Here are some points, one per row:
tensor([-1.91, -0.58, -1.20,  0.69, -0.21,  0.39,  0.56, -0.29,  0.49, -0.13,
         0.46, -0.06,  0.51, -1.05, -0.37, -0.52, -0.42,  0.17, -0.87, -0.14,
         1.43, -0.98,  1.08, -1.84])
tensor([-0.11, -1.19,  1.42, -1.11,  2.38, -0.39,  1.56,  0.72, -0.83,  0.07,
        -0.72, -0.41, -0.20,  1.02, -0.02,  0.66,  1.69,  2.05,  1.44,  0.74,
         0.79,  1.59, -1.79, -1.44])
tensor([ 0.93, -0.79, -0.96, -1.63,  0.03,  0.21,  0.92, -0.17,  1.76,  0.20,
         1.43,  1.72,  0.61, -0.05,  1.20, -0.57, -0.86, -1.32, -0.82,  0.42,
        -1.26,  0.04, -0.19,  0.98])
tensor([ 0.44, -0.81, -0.43,  1.10,  0.30,  0.46, -1.62, -1.87, -0.67,  1.18,
         0.60, -0.38, -0.20, -0.68,  0.70, -1.11,  0.50, -1.18,  0.48, -0.16,
        -1.27,  1.18, -0.87, -0.11])
tensor([-0.67,  0.22,  2.24,  1.57, -1.03,  0.32,  0.66,  0.80, -0.23,  0.19,
        -0.24, -0.44,  0.51, -1.42,  0.79, -0.01, -1.73, -0.07, -0.85,  1.86,
        -0.04, -0.12,  0.33, -1.25])
tensor([-0.04, -0.29, -0.78, -0.50, -0.30,  1.34, -0.92, -0.48, -0.47,  1.92,
        -0.57,  0.83, -0.80,  0.48, -0.18,  0.32, -0.77, -0.57, -0.22,  0.08,
        -0.48,  0.98, -0.27, -0.02])
tensor([-0.59, -1.51, -0.68,  1.27, -1.17, -1.11,  0.66,  1.20, -0.23, -0.74,
         0.38, -0.16, -1.18,  1.54,  0.37, -0.01, -0.23,  1.03,  1.23,  1.59,
         0.70, -1.36,  0.27,  0.12])
tensor([ 1.08,  2.51, -1.25,  0.77, -0.67, -0.65,  1.09,  1.56,  1.07,  1.64,
        -0.38, -0.38,  0.29, -0.09, -0.79,  0.34, -0.02,  0.59, -1.14,  0.83,
         1.29, -1.29, -0.93, -0.70])
tensor([-0.24,  1.53,  0.40, -0.77, -0.22,  0.29,  0.32, -0.66, -1.92,  0.64,
        -0.16, -0.25,  0.03,  1.18,  1.35, -1.68,  1.03,  0.37, -0.86,  0.83,
        -1.12, -0.21,  0.74,  1.11])
tensor([-0.74, -0.77,  0.08, -1.36, -1.02,  0.29,  1.29,  0.46,  0.32, -0.67,
        -0.60, -1.63,  0.45, -0.20, -0.40, -0.03, -0.46,  0.04,  0.77, -2.32,
        -0.74, -1.44, -0.64, -0.17])
tensor([-0.17,  0.18,  0.66, -1.41,  0.95,  0.27, -1.76,  2.39,  0.46, -1.40,
         0.04, -1.57,  0.54,  1.95,  0.30,  0.38, -0.84,  0.08, -0.50,  0.99,
        -0.33,  1.55, -0.19,  0.21])
tensor([-0.65,  0.54,  2.01,  1.55,  2.62,  1.11,  0.78,  0.44,  0.96, -0.84,
         0.09,  0.33, -0.70,  2.47, -0.54, -0.46, -0.76, -0.19,  1.60,  0.04,
         0.43, -1.37,  1.52, -0.79])
tensor([-1.05,  0.99, -0.26,  0.28, -0.64,  0.29, -0.30, -0.45,  0.09,  0.20,
        -0.08,  1.90, -1.04,  0.15,  0.88,  1.39,  1.82,  0.17, -0.08, -1.42,
        -0.67,  0.55, -0.71,  0.89])
tensor([-0.29, -0.12,  0.10, -0.41, -0.07, -0.58, -1.05,  0.24,  0.00,  0.25,
        -1.04,  2.35,  0.51,  0.05, -0.32, -1.20,  0.69, -0.14, -1.38, -0.94,
         0.20, -0.19, -0.53,  1.31])
tensor([-0.36,  1.36, -1.27, -0.44,  0.79,  0.63,  0.05,  1.34, -0.98, -1.44,
        -0.30, -0.24,  1.33, -1.18,  0.51, -0.27, -1.52,  1.21,  1.96, -0.14,
        -0.82,  1.20, -0.30, -0.41])
tensor([ 2.15, -0.06,  0.02, -1.22, -0.88,  0.76, -0.63, -0.57,  0.88, -0.22,
         0.38,  1.12, -1.17, -0.45,  0.11, -0.11, -0.33,  1.18, -0.77, -0.32,
        -0.25,  0.61,  0.57,  0.55])
tensor([ 0.29,  0.50,  1.62,  0.28,  0.11, -0.73,  0.32,  0.64, -0.14, -1.07,
         0.07, -0.34, -1.20, -1.35, -0.24,  0.14, -0.02, -2.38,  1.80,  1.48,
         1.95, -0.01, -0.30, -0.46])
tensor([-1.18,  0.95, -0.04, -0.14,  0.60,  0.28, -1.10, -1.26,  0.61, -0.82,
        -1.81, -1.16, -0.32,  0.18, -0.65,  0.55,  1.63,  0.48, -0.19,  1.67,
        -0.58, -0.12, -0.49,  1.61])
tensor([ 0.35,  0.02, -1.45,  1.20,  0.16, -0.59,  1.29, -0.01, -0.48, -1.11,
        -0.62, -1.05, -1.23, -0.77, -0.60, -0.63, -0.32, -0.28, -1.16, -1.29,
         0.90, -0.39,  0.90, -0.54])
tensor([ 1.01, -0.23, -0.15, -0.88, -0.74, -1.63, -1.75, -1.40, -0.03, -0.01,
         0.74,  0.80, -0.07, -0.42, -1.48,  0.85, -0.17, -0.19,  0.08,  0.01,
        -1.88, -0.22,  0.37, -1.28])
tensor([ 1.90, -0.16, -0.10,  1.93, -0.39, -0.21,  1.09,  0.46,  0.68,  1.05,
        -0.72, -0.78,  2.07, -0.33,  0.38,  0.86,  0.01, -0.37, -0.27, -0.66,
         0.89,  0.13,  1.72, -0.58])
tensor([ 0.09,  0.49,  1.02,  0.43,  1.69, -0.74, -1.75, -0.92, -0.81,  2.45,
         0.48, -0.56, -0.38, -1.86,  0.17,  0.51, -0.52,  0.84,  0.50, -0.85,
         0.20, -1.04,  0.06,  2.28])
tensor([-1.10, -0.43, -0.20, -0.20, -0.80,  0.26, -0.08,  0.22, -0.12,  0.45,
         0.50,  0.83, -0.05, -0.29, -0.79,  0.24,  1.69, -0.44, -0.70,  0.15,
        -0.67,  1.35,  0.20,  1.10])
tensor([-0.58, -0.54, -0.23, -0.06, -0.74,  0.19,  0.97, -2.12, -1.06, -1.31,
         0.61, -1.00,  1.54,  1.26, -0.10,  1.09, -1.37,  0.44, -0.71, -1.51,
         2.08, -0.89, -1.25,  1.45])
Along one direction, these points spread out more than along any other. Take the direction at right angles to it along which they spread out most. Go by this last direction. How far along it is each point below, from 0 to 99? The average is 50, and the first point in the table lies past the average. One standard deviation of the points above along it is 16.
tensor([ 1.08,  2.51, -1.25,  0.77, -0.67, -0.65,  1.09,  1.56,  1.07,  1.64,
        -0.38, -0.38,  0.29, -0.09, -0.79,  0.34, -0.02,  0.59, -1.14,  0.83,
         1.29, -1.29, -0.93, -0.70]) 72
tensor([-0.58, -0.54, -0.23, -0.06, -0.74,  0.19,  0.97, -2.12, -1.06, -1.31,
         0.61, -1.00,  1.54,  1.26, -0.10,  1.09, -1.37,  0.44, -0.71, -1.51,
         2.08, -0.89, -1.25,  1.45]) 64
tensor([-1.91, -0.58, -1.20,  0.69, -0.21,  0.39,  0.56, -0.29,  0.49, -0.13,
         0.46, -0.06,  0.51, -1.05, -0.37, -0.52, -0.42,  0.17, -0.87, -0.14,
         1.43, -0.98,  1.08, -1.84]) 74
tensor([-0.65,  0.54,  2.01,  1.55,  2.62,  1.11,  0.78,  0.44,  0.96, -0.84,
         0.09,  0.33, -0.70,  2.47, -0.54, -0.46, -0.76, -0.19,  1.60,  0.04,
         0.43, -1.37,  1.52, -0.79]) 34
tensor([ 2.15, -0.06,  0.02, -1.22, -0.88,  0.76, -0.63, -0.57,  0.88, -0.22,
         0.38,  1.12, -1.17, -0.45,  0.11, -0.11, -0.33,  1.18, -0.77, -0.32,
        -0.25,  0.61,  0.57,  0.55]) 54
tensor([-0.17,  0.18,  0.66, -1.41,  0.95,  0.27, -1.76,  2.39,  0.46, -1.40,
         0.04, -1.57,  0.54,  1.95,  0.30,  0.38, -0.84,  0.08, -0.50,  0.99,
        -0.33,  1.55, -0.19,  0.21]) 20
tensor([ 0.29,  0.50,  1.62,  0.28,  0.11, -0.73,  0.32,  0.64, -0.14, -1.07,
         0.07, -0.34, -1.20, -1.35, -0.24,  0.14, -0.02, -2.38,  1.80,  1.48,
         1.95, -0.01, -0.30, -0.46]) 45
tensor([-0.24,  1.53,  0.40, -0.77, -0.22,  0.29,  0.32, -0.66, -1.92,  0.64,
        -0.16, -0.25,  0.03,  1.18,  1.35, -1.68,  1.03,  0.37, -0.86,  0.83,
        -1.12, -0.21,  0.74,  1.11]) 40
